In the data rows, the value 500 means zero.
Some points, each followed by its number:
tensor([348., 345., 504., 456., 464., 548., 495., 342., 300., 394., 688., 441., 299., 462., 439., 468., 434., 493., 481.]) 0
tensor([578., 566., 521., 565., 515., 648., 467., 454., 487., 542., 485., 485., 479., 566., 516., 543., 368., 607., 551.]) 1
tensor([558., 633., 525., 497., 571., 726., 504., 489., 589., 645., 432., 393., 568., 368., 503., 474., 362., 470., 370.]) 2
tensor([460., 556., 704., 384., 624., 590., 420., 331., 598., 452., 602., 491., 666., 471., 582., 315., 576., 355., 413.]) 3
tensor([509., 563., 492., 432., 729., 496., 663., 446., 483., 617., 615., 318., 434., 512., 524., 480., 488., 349., 539.]) 4
tensor([554., 695., 560., 312., 517., 544., 499., 593., 408., 409., 349., 239., 631., 359., 472., 439., 533., 428., 479.]) 5
tensor([600., 493., 702., 545., 644., 608., 436., 467., 469., 558., 619., 517., 312., 333., 526., 686., 575., 682., 275.]) 6
tensor([434., 486., 385., 421., 588., 537., 429., 464., 434., 441., 450., 570., 672., 542., 412., 593., 432., 481., 405.]) 7
tensor([586., 576., 446., 497., 683., 538., 698., 452., 560., 702., 691., 346., 380., 421., 470., 534., 442., 336., 458.]) 8
tensor([197., 516., 226., 426., 422., 331., 408., 476., 412., 415., 372., 649., 467., 381., 239., 629., 308., 399., 553.]) 9
tensor([337., 497., 372., 353., 522., 308., 511., 445., 291., 154., 386., 902., 486., 645., 472., 446., 722., 669., 486.]) 10
tensor([503., 583., 427., 711., 464., 642., 621., 657., 583., 669., 486., 336., 445., 452., 345., 587., 222., 674., 549.]) 11
tensor([465., 551., 575., 559., 443., 405., 445., 609., 356., 191., 421., 432., 647., 593., 468., 454., 673., 667., 497.]) 12
tensor([585., 620., 560., 506., 561., 561., 542., 468., 445., 441., 379., 549., 347., 392., 491., 452., 509., 525., 416.]) 13
tensor([382., 418., 526., 560., 519., 523., 603., 512., 512., 486., 406., 527., 484., 523., 429., 445., 539., 632., 539.]) 14
tensor([498., 420., 504., 596., 477., 768., 605., 446., 566., 597., 548., 538., 379., 499., 498., 427., 449., 639., 384.]) 15
tensor([461., 431., 567., 564., 461., 478., 519., 496., 424., 411., 572., 492., 476., 680., 561., 447., 456., 578., 475.]) 16
tensor([570., 493., 478., 513., 598., 478., 521., 430., 508., 493., 542., 618., 332., 462., 437., 583., 693., 517., 453.]) 17
tensor([342., 386., 511., 558., 397., 267., 493., 423., 430., 420., 380., 693., 280., 545., 459., 440., 578., 548., 650.]) 18
tensor([671., 536., 396., 522., 417., 524., 504., 608., 487., 493., 478., 581., 485., 460., 519., 609., 470., 540., 503.]) 19
tensor([511., 507., 435., 500., 404., 464., 775., 639., 475., 498., 0., 426., 107., 362., 444., 394., 478., 758., 878.]) 20
tensor([681., 729., 466., 473., 670., 605., 670., 329., 533., 598., 625., 772., 548., 583., 486., 448., 404., 628., 592.]) 21
tensor([542., 604., 348., 229., 543., 764., 843., 578., 400., 506., 507., 434., 174., 336., 474., 317., 237., 450., 398.]) 22
tensor([352., 439., 484., 454., 540., 471., 740., 510., 560., 563., 597., 381., 662., 649., 455., 443., 413., 507., 636.]) 23
tensor([505., 461., 381., 607., 300., 391., 376., 499., 534., 610., 507., 652., 418., 375., 347., 702., 604., 459., 605.]) 24
tensor([422., 368., 455., 596., 524., 467., 585., 666., 576., 516., 461., 460., 679., 595., 560., 519., 638., 621., 493.]) 25
tensor([597., 513., 424., 699., 547., 425., 617., 738., 512., 471., 553., 334., 749., 643., 455., 597., 489., 688., 503.]) 26
tensor([347., 298., 604., 526., 70., 597., 326., 584., 502., 364., 371., 375., 740., 590., 516., 285., 458., 560., 632.]) 27
tensor([433., 509., 319., 434., 604., 472., 524., 544., 340., 369., 483., 584., 454., 440., 348., 738., 658., 569., 446.]) 28
tensor([515., 543., 596., 372., 566., 549., 477., 406., 509., 504., 375., 526., 515., 401., 588., 388., 589., 337., 459.]) 29
tensor([519., 666., 618., 324., 469., 593., 480., 479., 398., 260., 195., 597., 820., 422., 523., 418., 957., 639., 588.]) 30
tensor([510., 424., 598., 502., 435., 536., 529., 523., 564., 443., 426., 484., 599., 599., 600., 349., 643., 524., 548.]) 31
New points follow, each followed by the numbers of its three nearest points above by angle, nearest first.
tensor([490., 430., 495., 615., 516., 791., 620., 427., 587., 599., 632., 578., 389., 593., 509., 397., 503., 620., 369.]) --> 15 1 21
tensor([586., 441., 581., 564., 463., 399., 253., 334., 556., 672., 555., 589., 449., 423., 556., 615., 398., 347., 489.]) --> 24 6 29
tensor([623., 525., 541., 661., 431., 411., 641., 659., 614., 584., 453., 357., 382., 525., 572., 446., 553., 568., 633.]) --> 20 11 26
tensor([609., 462., 545., 540., 465., 527., 468., 476., 493., 406., 636., 386., 519., 630., 619., 440., 338., 485., 497.]) --> 16 1 27
tensor([584., 589., 509., 589., 463., 672., 377., 406., 471., 563., 565., 436., 520., 606., 510., 529., 313., 567., 533.]) --> 1 11 2
tensor([740., 551., 358., 568., 348., 592., 460., 638., 475., 461., 460., 607., 500., 470., 475., 665., 463., 585., 526.]) --> 19 24 1
tensor([582., 599., 416., 482., 723., 575., 759., 415., 590., 812., 796., 322., 319., 397., 445., 556., 422., 279., 452.]) --> 8 4 22
tensor([376., 578., 422., 292., 697., 547., 566., 482., 454., 398., 611., 640., 499., 450., 562., 337., 324., 442., 203.]) --> 22 7 3
tensor([498., 599., 483., 450., 576., 380., 591., 498., 513., 458., 456., 533., 398., 428., 487., 468., 441., 558., 590.]) --> 20 13 22
tensor([489., 754., 451., 398., 633., 189., 729., 518., 520., 410., 365., 593., 281., 328., 488., 429., 405., 649., 756.]) --> 20 18 13
tensor([451., 432., 443., 299., 425., 666., 231., 430., 394., 313., 607., 655., 813., 502., 443., 661., 747., 415., 261.]) --> 7 30 28
tensor([457., 410., 467., 484., 457., 545., 518., 466., 364., 453., 626., 446., 377., 435., 459., 498., 471., 523., 461.]) --> 0 22 15
tensor([518., 525., 619., 455., 596., 570., 453., 402., 543., 481., 572., 516., 576., 487., 573., 410., 562., 510., 400.]) --> 3 29 6
tensor([593., 763., 540., 481., 692., 923., 491., 462., 650., 815., 436., 333., 646., 216., 501., 402., 234., 394., 246.]) --> 2 8 22
tensor([207., 571., 509., 478., 614., 248., 626., 812., 381., 234., 248., 271., 576., 401., 366., 458., 717., 676., 436.]) --> 12 5 14
tensor([484., 465., 343., 639., 379., 141., 389., 704., 636., 690., 442., 603., 455., 447., 536., 658., 542., 403., 605.]) --> 24 18 19
tensor([427., 546., 465., 611., 674., 541., 625., 411., 384., 229., 999., 724., 531., 811., 459., 357., 423., 701., 178.]) --> 16 21 10
tensor([545., 433., 375., 711., 631., 332., 334., 547., 654., 741., 470., 551., 453., 331., 386., 776., 407., 530., 343.]) --> 24 6 11
tensor([507., 543., 371., 296., 484., 802., 816., 570., 441., 529., 547., 404., 275., 393., 502., 325., 295., 409., 430.]) --> 22 8 15
tensor([410., 463., 434., 633., 442., 624., 530., 587., 435., 398., 612., 567., 599., 664., 509., 469., 366., 602., 297.]) --> 16 15 26
tensor([655., 594., 441., 365., 502., 390., 671., 652., 462., 472., 353., 437., 347., 437., 563., 463., 588., 504., 641.]) --> 20 5 22
tensor([574., 490., 622., 540., 354., 596., 385., 528., 558., 510., 483., 514., 565., 500., 597., 431., 728., 410., 458.]) --> 31 30 29
tensor([653., 667., 476., 468., 653., 307., 413., 672., 443., 407., 544., 374., 560., 369., 582., 508., 483., 491., 300.]) --> 5 26 12
tensor([440., 483., 506., 529., 489., 679., 561., 425., 521., 478., 526., 625., 370., 501., 457., 385., 411., 615., 414.]) --> 15 22 14
tensor([595., 534., 489., 489., 612., 566., 447., 355., 469., 401., 557., 625., 528., 576., 476., 620., 647., 408., 399.]) --> 17 28 7
tensor([615., 433., 624., 633., 431., 419., 183., 304., 571., 765., 640., 588., 410., 417., 555., 662., 347., 317., 457.]) --> 24 6 8
tensor([500., 572., 699., 406., 665., 602., 415., 321., 585., 412., 670., 540., 621., 479., 634., 327., 628., 351., 342.]) --> 3 29 31
tensor([392., 373., 481., 545., 453., 430., 366., 504., 459., 418., 471., 593., 352., 577., 516., 504., 516., 513., 415.]) --> 18 10 16
tensor([111., 500., 593., 399., 524., 999., 467., 219., 321., 336., 670., 563., 348., 351., 302., 536., 419., 476., 144.]) --> 0 15 6
tensor([616., 637., 489., 483., 609., 594., 601., 371., 562., 576., 560., 658., 538., 539., 498., 489., 447., 564., 553.]) --> 21 1 8
tensor([684., 537., 472., 319., 683., 365., 652., 521., 487., 403., 589., 388., 568., 611., 458., 597., 571., 425., 659.]) --> 4 23 8
tensor([705., 444., 580., 572., 428., 502., 462., 464., 437., 371., 723., 302., 446., 716., 722., 351., 215., 449., 538.]) --> 16 1 0
tensor([730., 573., 238., 413., 463., 389., 540., 564., 676., 999., 684., 599., 172., 288., 571., 516., 334., 189., 531.]) --> 8 4 22
tensor([542., 663., 664., 315., 444., 586., 478., 460., 411., 230., 150., 648., 783., 398., 519., 358., 988., 679., 575.]) --> 30 12 31
tensor([552., 456., 542., 582., 445., 451., 296., 347., 564., 638., 585., 577., 443., 434., 532., 597., 415., 374., 473.]) --> 24 6 8
tensor([409., 517., 516., 591., 648., 460., 561., 457., 506., 556., 545., 400., 433., 473., 382., 582., 386., 603., 481.]) --> 11 8 4
tensor([385., 343., 593., 541., 192., 557., 354., 541., 494., 364., 369., 461., 675., 582., 547., 363., 496., 510., 570.]) --> 27 31 12
tensor([502., 427., 509., 547., 465., 487., 420., 395., 512., 537., 436., 519., 582., 556., 494., 514., 480., 464., 579.]) --> 27 24 31
tensor([664., 589., 312., 568., 502., 205., 542., 696., 534., 658., 525., 267., 704., 514., 360., 783., 623., 487., 726.]) --> 26 24 25
tensor([239., 483., 534., 380., 602., 708., 636., 392., 505., 612., 333., 314., 469., 349., 392., 373., 621., 281., 449.]) --> 29 4 2
tensor([560., 447., 566., 574., 453., 440., 300., 383., 565., 633., 543., 574., 440., 444., 543., 598., 446., 399., 479.]) --> 24 6 17
tensor([515., 560., 401., 726., 418., 577., 604., 625., 593., 678., 552., 392., 512., 478., 372., 638., 247., 672., 551.]) --> 11 26 1
tensor([413., 497., 382., 416., 562., 527., 444., 498., 435., 467., 438., 542., 655., 487., 421., 602., 429., 452., 412.]) --> 7 9 28
tensor([452., 580., 595., 585., 380., 405., 451., 627., 271., 100., 442., 470., 560., 660., 409., 464., 635., 721., 497.]) --> 12 10 16
tensor([271., 470., 363., 605., 493., 848., 528., 714., 358., 283., 799., 574., 689., 832., 519., 400., 143., 697., 0.]) --> 16 7 15
tensor([449., 511., 542., 533., 486., 679., 542., 430., 553., 513., 508., 623., 395., 494., 461., 406., 418., 595., 416.]) --> 15 13 1
tensor([624., 481., 461., 576., 462., 702., 451., 559., 742., 783., 521., 417., 594., 411., 537., 580., 484., 271., 456.]) --> 2 8 11
tensor([595., 602., 478., 362., 740., 358., 550., 489., 410., 573., 558., 400., 679., 513., 663., 437., 599., 437., 541.]) --> 4 5 3
tensor([297., 522., 326., 521., 552., 574., 507., 292., 493., 613., 631., 667., 340., 412., 310., 682., 240., 361., 496.]) --> 9 0 8
tensor([521., 526., 478., 503., 570., 467., 516., 455., 500., 485., 521., 600., 409., 465., 441., 556., 646., 529., 487.]) --> 17 28 10
tensor([463., 419., 656., 431., 440., 440., 602., 547., 593., 353., 329., 478., 552., 637., 647., 233., 796., 492., 602.]) --> 31 30 12
tensor([539., 501., 486., 357., 587., 652., 455., 340., 499., 506., 485., 507., 323., 382., 509., 542., 524., 292., 413.]) --> 29 13 22
tensor([524., 626., 509., 235., 385., 637., 808., 628., 410., 424., 555., 338., 413., 404., 448., 405., 519., 450., 601.]) --> 22 5 20
tensor([664., 646., 427., 301., 531., 365., 738., 700., 424., 466., 280., 436., 311., 430., 619., 392., 638., 494., 711.]) --> 20 5 22
tensor([556., 551., 424., 456., 526., 412., 527., 704., 501., 461., 346., 387., 625., 483., 530., 505., 398., 636., 559.]) --> 26 5 20
tensor([440., 479., 402., 448., 543., 548., 450., 427., 425., 456., 472., 530., 630., 555., 402., 613., 432., 436., 408.]) --> 7 9 28
tensor([391., 313., 603., 681., 443., 532., 540., 482., 429., 322., 637., 426., 394., 837., 596., 422., 482., 692., 475.]) --> 16 0 14
tensor([592., 761., 589., 255., 507., 599., 511., 667., 384., 373., 267., 96., 682., 338., 479., 384., 559., 383., 442.]) --> 5 30 29
tensor([613., 454., 519., 540., 460., 517., 464., 452., 496., 438., 691., 357., 500., 635., 631., 435., 278., 427., 508.]) --> 16 1 0
tensor([456., 430., 481., 511., 455., 455., 451., 544., 484., 446., 475., 546., 429., 519., 509., 505., 496., 509., 485.]) --> 18 10 9
tensor([440., 479., 491., 480., 494., 522., 507., 433., 395., 492., 619., 444., 392., 490., 448., 520., 405., 499., 477.]) --> 0 22 8
tensor([315., 562., 457., 276., 663., 538., 397., 418., 268., 298., 507., 584., 658., 546., 369., 560., 458., 461., 280.]) --> 7 28 10
tensor([344., 539., 384., 516., 568., 559., 492., 273., 518., 633., 632., 646., 313., 392., 312., 671., 260., 393., 489.]) --> 9 8 0
tensor([478., 533., 412., 479., 518., 418., 526., 534., 494., 416., 433., 578., 541., 536., 477., 518., 550., 485., 537.]) --> 10 28 9
tensor([317., 386., 510., 579., 320., 223., 462., 408., 420., 400., 326., 755., 206., 543., 450., 420., 582., 557., 656.]) --> 18 10 20
tensor([457., 534., 544., 527., 447., 461., 483., 568., 400., 333., 455., 460., 559., 573., 463., 479., 563., 609., 480.]) --> 12 30 10
tensor([471., 431., 481., 499., 462., 479., 439., 508., 482., 451., 492., 580., 382., 524., 530., 478., 482., 489., 454.]) --> 18 0 10
tensor([470., 324., 636., 531., 379., 525., 570., 511., 635., 369., 436., 499., 617., 719., 682., 230., 731., 593., 582.]) --> 31 27 25
